Where one turn sends some rows of the set: a few examples, then the rows asked
midul: [ 1.81  1.80  2.27  0.23  4.67 -1.28  1.23 -0.04  3.62  0.31 -0.28 -0.98
 -2.59]
sinu: [-3.25 -2.48  1.42  3.63  1.20  1.96  1.36  0.93 -5.01 -0.69 -1.00 -0.25
 -1.67]
fir: [ 0.27  0.60  0.33  1.47  3.89 -2.32  0.80 -0.12  2.49 -0.62 -0.83  2.10
 -4.78]
Gop: [-2.34 -0.57 -3.55 -4.81  1.96  1.86 -2.10  0.62  0.10 -0.90 -0.13  1.88
 -0.78]
guk: [ 1.01  1.76  0.21  6.52  0.18  2.82  0.14 -1.51  1.05 -0.78 -0.73 -2.06
  2.01]
rugi: [-0.70  0.65  0.30 -2.13 -2.49 -5.18 -4.79 -1.50 -2.73 -0.73 -0.32 -1.68
  0.99]
poniv: [-2.41  0.08  0.21  6.13 -1.35  0.61  1.77 -1.32 -2.42 -0.78  0.23  0.76
  3.24]
Kazaf: [-1.01  0.28  3.48  2.97  1.22  2.71  2.17  0.21 -2.81  0.50  0.21 -3.97
  2.91]
Nuku: [-1.69  0.77  1.75 -5.78 -2.08 -0.46  1.33 -1.02 -4.38 -0.35  0.48  0.57
 -1.40]
fabo: [-1.88  1.74 -0.26 -3.47 -4.10 -2.08  1.10 -2.50 -3.47 -0.91  0.77  2.83
  0.56]
bov: [-1.00 -1.00 -1.11  6.53  0.58  2.51 -0.60 -0.25 -1.48 -1.69 -1.99  0.61
 -2.43]
lisas: [-0.38  2.67  1.75 -4.91 -2.96 -0.80  1.66 -2.14 -2.49  0.20  1.20 -0.31
  2.27]
Pumun: [-0.25  0.74  1.13 -2.80 -1.84 -4.71 -4.51 -1.23 -2.68 -0.25 -0.19 -2.85
  0.91]
kapa: [-1.52  1.22 -4.39 -2.95  0.16  0.91 -1.80 -1.14  1.98 -0.89  0.78  2.53
  2.81]
madag: [-2.94 -3.14 -2.70  2.92 -3.07 -1.08 -0.20  1.28  0.17 -0.88 -1.43  0.77
 -3.70]
Fifi: [ 1.44  2.70  0.17  2.39  2.85 -2.69  1.08 -1.28  4.35 -0.38  0.03  1.51
 -1.05]
musu: [-0.69  1.35 -2.05 -5.42  2.05  2.63 -1.47  0.11  1.82  0.05  0.78 -1.01
  2.31]
gakim: [-0.50 -2.06  1.69 -0.91 -0.17  1.78  0.61  2.54  0.73  1.37 -0.81 -6.15
 -2.19]
bobig: [ 0.00  1.00 -1.04  3.23 -4.02 -0.62  0.77 -0.50  3.97  0.42  0.48 -3.01
  3.29]
rap: [-0.90  0.09  0.82 -2.75 -1.90 -4.79 -4.88 -1.13 -3.26 -0.65 -0.54 -1.97
 -0.20]
Nar: [ 0.51 -0.47  1.88  3.86  2.63  4.36 -0.11  0.57 -1.14 -0.38 -1.54 -3.75
 -1.63]

Nar -> bov
midul -> fir
Pumun -> rap
Now find these:
sinu -> poniv
fabo -> lisas
Gop -> kapa
bobig -> gakim

